Which row each row swaps with, under one turn or mirror
The rows were stretched afterwards, more along some directions than others.
nedo: [-12 -30  14  -8  -7   9  14   1 -12   1   4  -4 -13  -8  -4  -1  -5  -7
  -8 -19 -21]
nariv: [  3 -20   3 -50  22  25 -20  -6  28  16   4 -18   3 -17  19 -27   4 -10
   6  -8   4]
Goder: [  2  18  -1 -21  13  10   6  -9  40 -23  -8 -29  -7   0   4  -6  -7  28
 -14  -7 -21]
Govor: [ 10 -29   3 -49 -11  27   1  -3  -3   5  19  -3   6  -2   9 -15   0 -21
  13   1  15]
muli: [ -8 -20 -14 -26  -3  19   5  18  -4   2  -8 -12  -7 -15 -15   5  -7   7
  -7 -14 -12]
numi: [  8   6  17   4  -4   1   6  -2  -3 -10  -5 -12  -3 -10 -11  -6  -8  -8
 -16 -12 -23]
rogiv: [ 11 -10  12 -21   8  14   1  -4   5  19   1  -4  -2 -13 -22   8  -2   6
 -18  -4 -29]
Toze: [-23 -11   5 -38  25   3  -3 -11  40   2  15  -1   5 -20 -17   9  -7  29
  -8 -16  -4]
sazi: [  4   2  10  -3 -16   1 -30  14  -6   1 -23  16  -2 -22  16 -18  -7 -15
  -6 -20   1]
kogup: [  1 -22  10 -16 -15  -5   3 -14  -5   3  17  22  22  -3 -26  25   7  27
   8   5  -1]
Bulir: [ 18   6  -9 -27 -25   0   1  -4  10  -3   9   4  13 -10 -13   3   0  11
   6  -8  12]
luma: [ 18  -1 -11 -44 -17  18  27  -3   6  -1  14 -32   8  13  15 -13  20  -2
  12   3   1]
zib: [-17  -3   2 -47   6  18   8   8  11  -6  25  16   9  -6 -18   6  -5  -5
 -14  -6 -15]
Tinu: [ -3   3  10 -10  32  21  -7  -2  22  19 -18 -15   1 -14  -1 -13  11 -11
 -20 -13 -20]
kegob: [ 19  -1  25  10 -10 -15  -1 -24   9  -7  20  -9  -5   0  -2  -6   5  12
   5   7  -8]
magan: [-11  -2 -13 -30  16   5   0  -7  32   7   3 -12   8 -26  -4   6   7  28
 -11  -9  -8]
rozo: [ 21 -33   7 -17 -29   8  -1  12 -11  -5  -1  -1  11 -13  -5 -13   6 -13
  -3  -6  -5]
kizar: [ -1 -12  25  16   7  -1 -19 -13  23  11  -1   8 -17 -23  -3  -9 -17   7
 -10 -10 -14]
mutov: [  5 -18   4  -4 -16  -8  -5 -16 -28  15   3   0   7   8   8  -1  12  -4
  10   5   3]
Gigud: [-12  12  -1  -8  38   3   6   7  24  -3  -7 -12  -1 -11  14   7   9  24
 -13 -17 -22]
mika: [-18 -25  15 -16   6 -10 -30  -7  11  34  13  46  10 -25   0  21   2  18
  11  -8  13]
ronar: [  6 -11   5 -40  38  23  12 -20  39  13  18 -32  -1  -4  13  -6   5  17
  -4   4 -10]
gapog: [ 15  -4   6 -18  -9  17  14  22  -4   2  -9 -19  -2  -8   5 -22   3 -19
   4 -25  10]
Kozos: [  5 -17  10 -23   4   2 -27 -21  -4   4  12  16  12  -4  -2 -12  -3 -13
  -2  10  -9]
gogat: [ 15  -1 -14 -30   8  17  -1 -19  22  13  -5 -44 -11  -9  19 -16   0  15
   9   3  13]
Mitav: [  1 -11  10  -1  16  -6  -6 -41  18  19  -4 -11   3  -1 -13  10  -1  29
   5   5  23]
Nobon: [ -6 -33   6  -6  -7  -5  -4  -9  -4  -5  -8   7   4 -19 -12  16  -4  18
   4 -10 -11]
Bup: [-11 -27  -3 -25  16   4  -9 -32  24  12   2 -13   2  -9  19 -12  18 -10
  10  -2 -20]
Sen: [  9 -32  19   6  22   1 -20 -20   7  19  11  14  16 -17  20  -2   9   2
   8 -11   8]
bap: [ -2 -19   7   2 -17  -8 -25 -24  -4  18   2  24   5 -26  10  17  16  12
  18 -28   0]
Nuz: [ -1 -23  -2 -18  10  -2 -28 -10  23  11  -5  21   5 -21   8  -4  -6  11
   2  -7  20]
vid: [ 16 -10  10  -1  -7   3  -9  13 -18  -5  -9 -10 -14   3   0 -22  -5 -19
  -4  14 -19]
Fop: [ -5  -6  29 -26  30  19   6  -7  42   5   8 -16  -6 -19  10  -2  -9   9
  -4  -9 -18]
Geke: [  9   6  -6 -24 -11  10   7 -14  -4  -7  -3 -20  -6  15  -5   6 -10  12
   0   5  -8]
Fir: [-11   0   2 -32  39  22  12  -3  46  -9  -5 -26  -9  -8  16 -11  -7   8
 -17  -9 -21]
zimet: [-13 -26  20  10 -13 -14 -23 -24  17   4  11  23 -13 -27 -11  14  -6  33
   2 -15  -7]
dok: [ 18 -44   6 -27  -7  13   0 -29 -10  36   2 -12   2  -5   1  12   8  15
  15   1   6]
Nofu: [ -2 -18   5   8  -6 -23 -25 -32  20   5   1  14  -8 -21 -15  -1 -11   5
   6  -4   3]
bofu: [  2 -24  15 -16   5  10 -34 -41  27   9   5   0  -4 -23  20  -5   3  16
  13  -5  -9]
Zov: [-21 -34  11 -15  23   2 -18 -45  30  23  10  12  11 -16  15  15   8  31
   8  -4 -10]
nale: [ -5 -24  -4 -23  17  10 -20 -10  20  31   4  19   5 -34   0  14   3  19
   0 -24   8]
legu: [ 25  -6  14 -11 -18  24  10  14 -16   5  -4 -16 -11   3  -1 -16   0 -16
   4   1 -13]
Fuvek: [ 23   2  17  -3  -2   2  12  -2   1  10  13   9   4   2 -17  -1  18  -5
  -3   4   9]
sinal: [ 19 -19  -6 -42   9  22  -1  -3  10  -8   5 -34   6   0  -3 -20  -3   0
  -1  20  -5]
sevif: [  9   1   1 -23  10  16   2 -32   7  23   1   8   9  -3   1  21  19  11
  15 -12  17]
lotu: [ 20 -26   0  -9 -23  -4 -22  -9  13  -2 -10   2   5 -17  12 -13   4  17
  13 -11  23]
Sib: [ -3  15   1 -40  21  -2  10  -6  18  -8  21  -3  29  14 -11  -2  12  11
  -5  10  -3]
buzos: [ 24 -11  10  10  10  -8 -15  -3  13   0 -10  -7  -1 -21  14 -12  -2  15
   7  -7  20]
Pimas: [ -8   5  17 -12   2  -8  16 -13  17 -23   3 -20  -1   7   5  -1  -9  25
  -9   4  -8]
niro: [-13   7  18  13  37   4   6   0  17   4   9   3  -6  -8   1  10  -5   9
 -20 -20 -27]

rogiv swaps with dok
Nuz swaps with Fir
Toze swaps with nariv
numi swaps with mutov
buzos swaps with Gigud
sazi swaps with Pimas

